In the data rows, the value 128 means zero.
Some points, each followed by its number:
[148 158 160 151 136 125 113 152  93 109 102 122 103 147 110  88 107 113 115 114 148 118 116 116 157 116 147 120 128 106 122 118 167 126 115  89 101 131 121  98  98 105 104 104 105 106 107 107 152 166 109 111 112 113 104 112 112  96] 0
[144 150 160 169 171 163  95 152 168 133 154 149 132 154 135 136 134 138 139 138 150 135 137 138 145 132 100 129 134 166 120 117 128 146 129 149 108 153 170 140 112 134 126 126 126 127 130 128 111 152 134 135 135 138 151 115 138 109] 1
[131 138 143 148 147 143 151 113  93 124  90 136 123 162 127 130 130 133 134 134 104 135 137 140 164 140 118 147 111 101 157 166 106 120 161 121 103 131 129 146 100 146 151 142 136 133 132 130 134 111 131 132 133 134 156 161 133 112] 2
[121 127 137 148 152 146 153 132 146 113 152 134 111 163 109 150 114 111 112 112 139 114 109 111 150 108  94 114  94 162 119 117 154 103 110  97 151 130 133 119 105 114 110 109 110 110 112 111  91 142 110 112 111 111  95 150 112 169] 3
[161 167 154 138 123 115 164 124 106  99 103 165 100  93 107 135 106 108 108 108 127 115 111 112 162 110 107 117  98 106 116 111 162 129 124 109 141 110  99 129 134  95  97  99 100 101 102 103  90 145 103 105 104 107 160 121 106 127] 4
[157 156 147 135 125 118 129 133 166 111 104 144 113 159 120 125 124 123 119 125 104 131 129 133 143 135 107 143 133 150 151 151 106 104 133 164  95 130 129 124 117 116 114 112 113 114 116 117 138 125 118 119 120 119  96 145 121 147] 5
[135 127 120 116 113 112  92 145 167 111 119 168 113 151 117 146 121 125 128 126 166 127 131 133 122 136 155 139 135 152 140 134  92 148 106 145  94  91 111 158 131  93  96 100 102 104 104 107 149  92 110 112 112 113 117 128 117 100] 6
[166 154 140 130 122 118 107  97 156 112  93 102 113 118 119 164 122 125 126 129  99 130 129 133 131 136 119 137 167 148 138 133 134 158 129 162 100 136 143 148 107 108 108 108 110 111 113 114  97 145 118 118 120 117 169  93 122 126] 7
[ 84  84  85  86  88  93 109  93 121 119  94 162 122 132 113 121 108 100 100  99 166  97  93  96  98  93 147  98 149 111 119 138 102 103 138 143 165  94 123 170 138 105 117 135 145 142 133 125 142  89 110 107 105 105 128 163 101 128] 8
[141 141 143 142 145 146 107 125 114 162  97 137 152 124 155 122 152 158 154 159 169 156 157 153 142 154 140 144 118 102 140 143  91 137 163 129 159 143 120 132 159 152 160 175 180 177 173 170  99 107 163 161 162 164 119 103 159 105] 9
[138 150 157 149 137 127  92 100 135 106 113  97 108 166 112 142 113 116 119 118 106 120 119 121  96 124 155 129 101  93 137 138 154 117 120 105 104 126 136 126 162 114 112 110 110 110 111 111 109  99 113 113 112 115 117 134 115 148] 10
[109 110 112 116 122 133 139 166 103 138 107 107 123 157 119 120 116 116 115 113 124 112 110 111 106 107 164 108 105  90 110 111 126 130 110 102 127 124 104  95 137 134 130 126 123 121 120 119  95 131 119 117 119 116 108 102 118 149] 11
[164 168 171 174 172 167 159 125  90 155 128 130 163  86 171 108 176 181 186 188 117 189 185 188 152 187 146 183 148 159 179 185 147 130 198 150 117 172 168  87 116 154 161 175 190 188 181 179 117 135 181 183 182 180 154  96 184 107] 12
[150 152 151 154 159 164 101 153 142 164 140 138 159 128 160 132 159 161 162 163 125 158 157 154  98 148 143 140 170 148 126 122 110 125 140  86 162 150  95 111 147 172 168 162 158 158 164 159 149 100 163 162 164 165 156 126 164 148] 13
[113 112 115 116 120 127 160 133  98 147 162 163 126 154 124  94 121 122 122 121 100 118 116 116 145 116  86 110 119 155 111 114 127  96 119 109 110 120  97 164  92 146 139 136 133 130 129 129 159 150 126 126 125 125 116 116 124 121] 14
[125 125 126 126 128 133 108  89  97 154  87 132 146  95 140 155 138 137 141 138 156 134 135 132 102 131 131 125 109 149 122 127 164  89 142 160 152 125 152 112 164 150 159 162 159 155 151 150 166 115 144 142 143 144  96 161 141 141] 15
[134 138 143 148 149 145 100 136 152 124 150  90 128 156 130  90 134 137 132 138 117 138 147 143 161 144  86 148 137 138 155 165 140  95 165 128 146 135 107 123 123 144 155 150 142 137 138 135 159 152 136 136 137 133 133 122 136 126] 16
[140 141 141 142 144 147  88 127 111 172 159 127 163 110 156 104 156 153 156 153 103 153 149 145  90 135  97 130 139 151 117 115 168 114 129 159 114 148 139  95  90 166 162 158 156 156 159 155 171 147 160 161 159 157 112 109 159 123] 17
[138 152 166 166 151 134 163 152 133 107 151 126 111 110 107 105 111 112 105 112 118 112 111 113 109 110 114 114 133 157 112 106 154 116 123 110 120 119 165 153 100 101 101 103 104 105 106 107 167  97 109 108 111 111 136 117 111 145] 18
[ 94 101 112 121 125 121 112 133 154  89 139 110  87 109  79 164  80  80  81  82 146  85  84  87  94  91  94 105 169 155 137 138 108 163  85 121 103  93 151 156 138 100  95  93  92  91  90  89 132 138  85  83  83  81 114 124  84 134] 19
[154 156 157 163 170 179 133 124 112 161  89 136 158  98 160 155 165 166 162 163 105 164 158 157 142 152  98 140 107 133 125 121 168 108 148 143 125 174 122  92 101 156 151 151 150 151 155 156  85  91 162 161 163 163 164  99 166 162] 20
[118 122 126 132 140 148 163  93 107 131 109 104 126 107 124 104 129 124 126 123 116 123 119 123 132 121 161 120 148 149 121 124 165  90 119  88 160 122 127 114 144 139 134 130 127 126 127 124 138 100 125 125 124 127 122 138 125 119] 21
[ 93  92  92  92  94  96 124 173 157 114 164 152 145 135 140 140 127 120 112 110 100 104 108 100 155  98 136  95 163 146  99 109 139 129 122  86 162  97 164 128 140 125 137 151 154 151 148 140 148 135 128 123 122 119 155 167 116 137] 22
[126 125 126 128 131 137 117 106 134 164 100  90 141 136 138  93 138 139 139 135 157 131 133 128 158 119 116 118 110 122 109 106  97 117 119 155 124 148  90 169  99 145 141 140 139 139 143 140  88  98 142 143 140 141 143 118 141  92] 23
[128 127 126 124 124 123 147  96 128 140 138 109 189 150 188 153 167 161 157 154 162 144 143 141 156 129 154 125 107 170 110 107 100 117 131 114  97 158  89  91 156 167 167 164 164 166 169 173 136 124 174 173 173 169 131 152 169 102] 24
New points follow, each followed by the numbers of its three nearest points above by angle, seen from the average point of the numbered points, nearest first.
[146 148 151 157 163 167 147 109 104 146 165 152 150 144 150 106 151 154 158 155  99 155 151 151 150 146 140 141 104 154 132 132 105 143 143 162 161 139 118  89 138 167 162 154 150 149 145 150 149 108 151 151 152 154 111 121 154 124] 12 13 9
[147 144 140 137 135 132 140 103 131 136 156 116 146 146 158 153 170 173 171 182 161 186 189 194 112 195 110 196 141 136 193 190 168 138 176 112 166 168 158 162 129 136 133 136 138 141 143 150  90 117 158 160 161 159  95 101 165 145] 12 9 20
[140 146 154 163 163 154 135 114 104 126 150 166 125 125 130 162 137 134 135 135  94 135 134 133 170 136 122 130 130 111 125 125 105 117 127  87 151 138  89 127 116 132 127 125 125 125 123 127 117 148 129 131 130 131 168  93 133 144] 4 20 2
[158 163 154 137 125 115 148 121 107 102 146 154 102 109 105 164 103 108 106 110 123 114 111 113 151 116 143 120 124  91 121 116 148  97 118 147 150 120 145 169 143  97  98  99 101 102 101 104 122 144 104 105 105 108  92 117 107 155] 4 18 19
[108 115 127 140 151 147 143 127 167 108 166 145  96 116  96 133 102  99 102  97 165  99  97  97 146 101 124 101 148 117 106 101 120 132 101 125 168 123 169 171 157  97  98 101 100 100 100 101 112 111 100  99 100  96 111 121 100 155] 19 3 18
[ 95  95  95  97 101 108  97 136  92 147  95 115 128 123 115 164 106 108 104 103 170 100  98  98 142  94 149  93 115 163  97  96 134 106  97 163 112 121  95 130 100 127 124 119 119 118 116 115 150  91 113 114 113 112 136 166 110 119] 8 19 6
[115 122 129 134 131 126 140  96 115 103 133 151  98 109 102 144 106 104 107 108 145 113 114 114 123 122 164 130 104 155 156 164 146 163 135 108 110 107 135 158 115 129 121 115 112 110 108 107 131 157 106 107 107 108 158 168 107 151] 19 4 3
[117 116 113 116 117 120 104 175 113 152 150 137 148 160 140 112 133 131 123 129 148 126 125 122 143 119 159 114 118  87 112 116 152 151 126 153 116 117 166 115 152 150 157 158 154 151 145 144 149 114 140 141 137 139  97 149 134 101] 22 15 9
[147 140 133 127 123 121 138 154  89 119 167 105 129 133 136 139 143 148 151 157 165 163 167 172 105 179 124 185 121  85 196 200 116 128 183 127  93 146 100  87 139 140 133 131 131 132 135 136 144 124 142 143 143 145 137  91 145 134] 12 9 16
[ 84  86  88  90  95 101 102 140 110 134 142 163 119  95 105 144  99  96  92  91 141  89  89  89 106  83 150  90 170 118 102 110  92 149  93 156 136  96 165  92 125 126 123 117 114 111 108 107  93 150 102 100 101  99 149 126  98 105] 19 8 22
[118 115 116 113 114 115 164 108 156 132  99 109 156 163 157 158 150 141 136 136 105 130 129 125 151 122 152 115 106 124 111 118  98 118 142 129 152 121 136 132  92 130 143 157 173 180 180 174  86 150 157 154 150 149  92  91 142 141] 24 9 23
[135 130 126 123 120 118 158 140 157 121 102 106 124  85 137 159 147 147 150 154 140 162 163 168 138 166  94 175  97 127 170 165 148 115 150 165  99 139 125 124 100 114 115 118 121 123 124 129 153 135 134 137 137 140 111 103 140  90] 12 5 7
[105 116 130 145 152 144 109 154 143  99 149 117  95 161  93 128  91  92  92  94 144  95  93  93 165  96 155  99 100 165 101  97  95 122 107 127 116 111 110  95 113  92  94  93  96  96  97  95 130 131  94  95  95  95 127 105  95  83] 19 0 3
[103 108 116 124 128 127  90 115 124  99 139  98  95 105  94 164  98  96 103  97 152  96 103 104 125 109  99 120 117 126 148 158  87 162 120 137 136  97 108 158  99 123 117 111 107 105 103 102 169  88  99  99  98 103 160 151  98 143] 19 8 6
[170 153 138 127 120 116 136 105 112 111 102 122 112 156 117 150 119 122 120 124 112 125 127 127 160 129 128 129 156 127 125 120 140 146 141 162 143 112 145 120 108  99 103 103 105 107 107 111  85 112 113 114 116 117 164 136 118 108] 7 4 5
[ 99  93  85  84  82  81 158 142 133  77 163 156  79 135  82 163  87  88  89  94 110 102 104 108 126 119 115 137 120 155 138 119 107 164  98 113  98  75 109 125 168  76  81  85  86  87  86  85 170 106  86  86  86  88 101 141  87 119] 19 6 8
[119 120 120 122 125 130  98 112 165 155  90 151 140 150 135  97 134 132 131 129  99 125 125 125 122 121 156 117 111 126 115 117 105 170 126 153 106 122 120 114 170 155 156 148 144 141 140 140 150 148 136 136 136 137 145 142 133 167] 24 22 15
[150 140 133 125 120 118  96 112  90 113 158  87 119 106 126  95 130 134 138 138 120 140 143 145 151 147 163 151 149 101 150 147 120 114 136 157  97 145  94  88 138 111 113 113 114 115 118 120 118 153 124 125 126 129 123 137 129 129] 0 10 7
[124 121 118 115 113 112 135  98 109 113 163 126 112 165 126 121 136 138 139 144  96 151 158 161 121 169 136 174 132 108 172 165  89 145 151 133 145 130 124 148 118 110 112 112 115 117 121 122 167  89 126 128 128 133  97  97 131  92] 6 2 5
[127 134 136 134 125 118 107 148 146 103 135 166 100  90 102 132 107 106 110 112  97 112 118 120 151 129 144 137 155 118 162 169 120  98 135  92 166 109 159 153  97 124 118 111 110 109 107 108 134 166 107 107 108 107 123  97 108 108] 19 4 0
[107 101  98  94  93  92 127 116 133  91 112 111  95  91 100  92 101 103 105 106 135 110 116 120  92 130 166 139 130 126 134 124  98 147 106 147 110  85  93 115 153  84  87  90  93  94  96  96  95 144  96  97  97  95 159 125 100 155] 19 6 8
[138 127 118 110 106 104 128 157 164 100 112  91 104 151 106 142 112 112 111 114 128 127 119 123 116 130 141 137 169 166 138 131 135 101 122  89 142 109 116 121 155  94  95  98 100 102 102 104  97  92 105 107 107 105 132 146 109 113] 19 6 10
[105 108 108 113 118 125 120 169 147 139  96 145 123 148 116 108 115 113 114 115 139 112 113 112 126 114 114 110 130 152 117 124 120 100 117 157 130 107 109 135 113 142 140 134 129 126 126 120 113 106 119 118 117 117 145 162 117 160] 8 22 19
[143 152 146 131 117 107 127 114 138  90 134 132  93 119  91 135  97  93  94  95 133  96 100 100 139 105  89 113 163 107 120 111 136 101 101 108  95 109  90 150 124  90  90  92  93  94  91  92 162 118  93  93  93  92 134 169  94 132] 19 4 18
[106 108 112 116 125 135 132 150 130 133 137  98 118 104 112 127 107 111 110 110 153 106 107 106 150 106 161 105 132 140 105 105  98 144 105 152  97 128 164 156 149 125 119 117 116 115 115 115 132 150 114 113 114 116 137 136 114 102] 19 8 6
[118 123 131 139 142 137 146 113 110 113 153 144 111  96 107  95 105 110 112 114 153 113 114 116 150 123 104 124 112 120 138 144 118 146 129 137 114 113 133 131 143 130 122 118 115 113 110 112 113  88 111 111 112 113 106 112 112 162] 19 4 18
[109 114 123 136 149 150 108  93 120 112 124 102 105 141 101 144 105 101 103 100 160  97 104 102 146 103 110 103  90 130 105 102  89  92 108 108 130 129 120 102 161 105 104 103 104 104 104 105 130 133 104 105 105 104 164 109 105 108] 19 4 3
[114 115 116 117 119 124 103 166 135 163  91 167 150  93 137 120 131 131 131 125 139 122 120 121  90 119 139 110 151 128  98 100 110  89 114 134 111 143 163 101 152 143 140 137 136 136 137 137 106 167 137 135 135 139 160 127 135 102] 22 15 11
[114 108 101 101  98  97 147 107 100  94 102 166  99 141 102 117 107 108 113 110 147 118 117 121 104 128 110 134 117 113 130 124 123 114  87 156 133  79 130  92 155  85  87  91  94  95  98  97 121 126  99  99 101 101 130 130 103 166] 19 4 8
[158 161 155 146 136 129 151 143 112 122  94 166 123 128 129 151 133 137 137 140 145 146 146 146 141 150 162 153 125 130 156 162 147 101 154 132 135 131 163 123 101 135 128 123 124 125 125 128 143 163 131 132 132 136 140 137 134 110] 12 2 5
[118 112 107 106 104 103 152 157 122 103 140 113 108 133 112  91 118 117 121 124 112 130 131 132 111 133 164 142  99 147 137 132 138 104 108  88 147  90 129 136 100  89  93  98 100 101 101 104 118 153 107 108 110 114 169  93 112 130] 4 18 19
[119 112 109 106 104 102 152 141 140 105 114 136 112 106 114  97 128 125 130 130 107 137 139 147 122 156 129 165 128  86 166 156 143 102 138 124 162 118 125  96 142 101 102 106 107 109 113 112  99 168 115 114 117 119 138 160 119 114] 4 5 11
